Each row is where one point has got to under a steady rotation. How many ticks took it there?
The counts run from 0 to 828.
[-31, -37,  -6, -10,  -8, -19,  34,  16,   8, -28,  -5,  -9,  -6,  31,   6,
  -7,  52, -76,  23, -24, -42,   0,  25,   4, -19, -37,   6, -35,  -6,   1,
 -15,  25,  19, -60] : 179
[  5,  38,  -8,  34,  -8,  37,  37,   8, -18, -47,   6,  18,  -8,  -1, -48,
 -69,  13,  29, -41,  10,  42,  17,  -4,  -3, -27,  -7,  23,  -6,  31,  25,
  24,  21,  45, -23] : 104
[ -5,   6,  37,  35,  -4,  22, -49,   7, -10,   8,   8, -12,   5,  -1, -40,
   1,  -5,  -4, -83, -15, -11,   8,   1,  44,  -8,  44,  35,   2,  23,  57,
   0,  -2,  15,  25] : 488
[ -5, -15, -14,  -3, -10,  20,  15,   5, -27,  37,  26,  -8,  -3, -13, -10,
 -24,  15, -29, -21, -39,  -1,  -8, -24,  22,  45, -34,  77,   9,  17, -55,
  36,  38,  23,  12] : 325
[-38,  71,  -5,   8,   9,   0,   3,  12,  22,  12, -41,  29,   8,  37, -27,
 -20,  -9,  16,  40, -26,  19,  -7, -14,  -1, -71,  -9,   7, -33,  12,  -5,
   1, -30,  19, -31] : 16
[-34,  -2,   3,   6, -19,  30, -14,  32,   3, -54, -12,  -5,   7,  16, -19,
 -44, -14, -43, -16,   3,  66, -32,  -1,  -7, -21, -12,  29, -26,   2, -32,
  10,  -4, -39,  56] : 23
[ -7, -21,   5,   6,  -5,  31, -14,  22, -41, -15, -31,  12,  19,   0, -31,
 -41,  59,  34, -36, -18, -33, -43,   9,   7,  -6, -49,   1, -15, -14,   7,
  -4,  13,  23,  -9] : 239
[ 52, -11,  11,  57,  29,  22,   9,  -8,  19, -23, -34,  11,  21, -30, -20,
 -25, -22,   2, -20, -35, -10, -16, -16,  12,   1, -32,  17,  -5,  46,  29,
  55,  10,  42,   9] : 555
[ -6, -24,   7,  21,  -4,  18,  12,  15,  26,  11, -59,  12,   6, -29, -56,
  14, -63, -46,   6, -19,   1,  -2, -20,  -3,  -2, -62,  30,   6,  36,  15,
  42, -10,  32, -10] : 620
[ 25,  30,  48,  26,  17,  13, -28,  33,   7,  28,  -1,  19,  56,  24, -10,
 -14, -32,  41, -48, -17, -13, -16,  16,  26, -16, -42,  -6,  -9,  23,  46,
   2,   5,  51,  11] : 102
[-45, -52,  12,  34,   1,   0, -20,  27,  18, -15, -12,  31, -49, -25, -47,
 -22, -25, -20,  13, -15, -52, -25, -15,  37,  12, -37,  24, -10,   0,  -6,
  30,  -9, -31, -26] : 570
[  3,  31, -37,  -6,  24,  16, -47,  10,  28, -36,  25,   3, -19, -15, -31,
  19,  11, -34, -26, -36,  -4,   3,   4,  48, -64, -10,  37, -49,  33,  -8,
 -15, -13, -51,  -1] : 83
[ 13,  -3, -14,  21, -14,  19,  16,  38,  -6, -14,  57, -42,  23,  -2, -22,
 -42,  13, -48, -49, -27,  25,  19,  25,  24, -14,   9,  24,  16,  38,  -5,
  29,  32,  44,  15] : 494
[-18, -15, -21,  -5, -15,  55, -14,  27, -23,  45,  16,   4, -13, -17, -77,
  -3,  15, -15, -33, -40, -29, -14, -28,  34,  11, -32,  29,  11,  -3, -21,
  26, -12,  11, -10] : 625
[ 18,   8,  30,  29,  -6,  41,  -2,   7,  -8,  -7, -29,  46, -34,  24, -12,
 -13,  -8,   6,   9,  33,  32,   0, -20, -28,   2, -18,  47, -24,  26, -80,
 -12,  24,  -4,   2] : 596
[-31, -17, -19,  12, -22,  20, -37,  19, -17,   8, -15, -24,  26,  19, -10,
  -6, -15, -34, -55, -19, -19, -39,  13,  69, -38,  32,  18, -10,  11,  -5,
  22,  10,  18,  42] : 188
[ 10,   8,  30,  43,  30,  41,  -3,  19,  39,  20,  38,  19,  -1,  50,  31,
  10, -15,  -3,  19,  -6, -39, -15,  12, -16,  10,  11,   4, -27,  21, -31,
 -33,  31,  35, -51] : 431
[-20,   3,  35,  29, -11,  23,  -7,  35,  42, -10,  30, -27, -15,  40, -23,
 -43, -46, -17, -20,  11,  35,  22,  -6, -39, -30, -46,   1, -25,  29,   5,
 -31,  -5,  -4,  -6] : 498
[-46,   9,  -3,  55,   4, -18, -20,  26,   5,  37, -14,   5, -10,  10,  10,
  -3,  -5,  12, -10,   7,  -5, -38,  -8, -19, -19,  72,  23, -22,   8, -25,
 -35,  49,  32, -49] : 366
[  5,  20,  51,  48,  28,  52, -16,   3,   9, -13,  16,  29, -22,  12, -49,
  33, -46,  -5,  30, -39,  24,  25, -14, -46,  -7,  -2,  41, -13,  11,   5,
 -24, -12, -10, -43] : 651
[  3,  14,  21,  26, -16,   2, -15,   4,  43,  -4, -48, -45, -20,  -2, -50,
 -11, -12, -54, -26,  34, -25,  27,  22,  30, -16, -37,  12,   1,  49,  18,
   4, -25,  27,  11] : 669
[-13,  30, -11,  34,  15,  57, -51,  27,   7, -39,  24, -30,  -1, -15, -14,
 -19, -31,  -6,  -1, -47,  -5, -35,   8, -34, -21,  22,  11, -23,  -6,  23,
  12,  32,   1, -69] : 585
[ 21,  -4,  11,  19, -21,  46, -33,  15, -26,  -6, -11, -52,  15,   8, -35,
 -19, -56, -46, -28,   9,  42,  15,  33,  -4, -55, -22,   1, -21,  -5, -13,
   9,  -8,  19,  23] : 193
[-41, -13,  53,  40,  20,  -5, -41,  32,  -9,  17,  -7, -40, -30,  44, -47,
 -23,  13,  -2,   3, -43,   3,  17, -35, -42,  13,  38,  20, -15, -18,  24,
  -3,  -3,  15, -30] : 61
[-31,  -6,  15,  13,   6,  -8,  22,  17,  17,  35, -55,  22, -12, -44, -11,
  -8,   8, -40, -63,  -5,   2, -27, -10,  15,  -3, -59, -11, -70,   2,  16,
  -8,  -7,  30,   5] : 233
[ 15,  34, -16,  33, -17,  46, -29,  18,  -3,  42,  23,  -5,   6,  30, -44,
  -9,  -5,  22, -21,   1, -20,  -5,   4,  33, -35,  29,  54,  30,  33, -50,
  12,  18,  27,   4] : 761
[-25, -18,  27,  15, -21,  41, -29,   3, -17,  39, -17,  -8,  50,  64, -15,
   9, -15,  11, -22, -24, -53, -43,  28,  28, -18, -13,  21,   7, -22, -15,
 -23, -20,  24,  34] : 577
[-40,  19,  55,  -5,   4,  10,   1,  26,  -7,  34,  17, -23,   6,  48,  28,
 -12,  43,  -9,   3, -63, -20,   7,  -7,   2,  18, -20,  14, -68, -26,   3,
 -25,   4,  22, -17] : 447
[ 20,  -4,  29,  33, -10,  48,  15, -38, -11,   6,  -9,   8,  28,  22,  11,
 -22, -19,  18, -51, -13, -18, -49,  41,  43, -19, -31,  -4, -45,   0,   1,
 -26,  -6,  -5,  51] : 643
[ 20,  -2,  20,  26,  17,  36, -54,  12,  30,  16,  23, -36, -28,  15,  -9,
   2, -55,   1, -44,  -5, -25,   5, -41,  41, -23, -11,   7, -36,  59,  25,
  -1,  12, -17,  17] : 553
[ -8,  14, -16,  20, -11,  24, -15,  -8, -15,  16,   8,  -5, -57, -23, -23,
 -12, -15, -22, -56,  -1, -22,  31, -18,  50, -16,  23,  30, -21,  39,  25,
  23,  57,  17, -53] : 99
[  4,  -1,  36,  33,  11, -10,  21,  37, -13,  57, -29, -20,  16,  27,   4,
  18,  41, -39, -30, -15, -27,  15,   9,   9,  -6,  23,  -8, -26,   3,  -1,
 -15,  -8,  70,   5] : 397
[-14, -42,   7,  30,  13, -13, -50,  19, -16,  49,  -8,  15, -19,  13, -45,
   8, -11,  11, -31,  -9, -51, -10,  -8,  39, -61,  -1,  27, -13,   6, -14,
 -41, -15, -36,   0] : 302
[-65,   9, -24,   8,   1,   3,  -4,  10,  49,  33,   6,  -2, -27,  13, -16,
  -5,   4,  14, -37,  -9,  -8,   0, -65,  27, -43, -35,  19, -55,  43,  -4,
 -46,  16, -26,   6] : 503
[-10, -11, -32,  35,  -6,   7,  13,  16,   0, -31, -13, -52,  29,  17, -21,
 -12,  75, -50,  -4, -28, -18, -39,  34,  -2, -22,  12,  12,  -4,  -1, -10,
 -30,  10,  36,  -8] : 244
[ -5, -36, -35,  37, -10,  39,  49,  -1, -19,  30,  -8, -18,  18,  -4,   4,
 -14,   7,  10,  12, -33, -57,  -4,   6, -24, -32, -20,  20, -21,  -6, -66,
 -23,  30,  50, -25] : 75
[ 28,  46,  56,  20,  25,  -5,   0, -33,  43,  14, -40,  10,  10,  60,  -7,
   4,  -4, -12,  -1,  -3, -16,   5,  20,  35, -17, -25,  12, -30,  34,  45,
 -10, -28,  32,  -1] : 217
[-19,   6,  47,  37, -22,  -1, -22,   3,  25,  34, -32, -46, -48,  23, -55,
 -13, -26, -19, -30,  45, -18,  30,   5,   5, -17, -26,  13, -26,  22,  13,
 -19, -23,  -7,  14] : 668
[ 18, -22,   1,  39,   3,  47,  -9,  51,  -5,   2,   3, -47,  39,  11,  31,
  -1,  11,  -6, -39, -15, -14, -27,   7,  -2, -44,  -3, -27, -59,   8, -10,
 -30,  32,  59,  13] : 463
[ -5,  -6,   1,  14,  -3,  19,  -7, -15, -15, -21, -75,  40,  -6,  46, -23,
 -19,   8,  16,  33,  -3, -10, -32, -35,  -1, -25, -17,  34,  -3,  55, -12,
  24,  10,   8,  -6] : 120
[ 12,  10,  -5,  25,  10,  -1,  29,  -9,  35,  10, -23,  14,  -8,   6, -70,
 -25,  -3, -56,  -1, -15,  -9, -35,  24,  29,   3, -33,  -3,   7,  20,  30,
  36, -17,  39, -47] : 790
[-43,   6,  23,  33, -30,  75, -28,  32,  25, -39, -14, -49, -29,  30,  -6,
  -5, -16, -20,   1,  29, -32,  -2,  -1,  -3,   6,  -6,  14, -23,  44,  10,
  -9,  34,   9,   7] : 279
[-21, -41, -15,  21,  -6, -15,  38,   8,   3,  39,  37, -20, -16,  54, -43,
 -47,  32, -20, -39,   9,   2,   5, -20,  33, -32,  26,  -6, -10,  39, -29,
 -19,  15, -12,  22] : 728
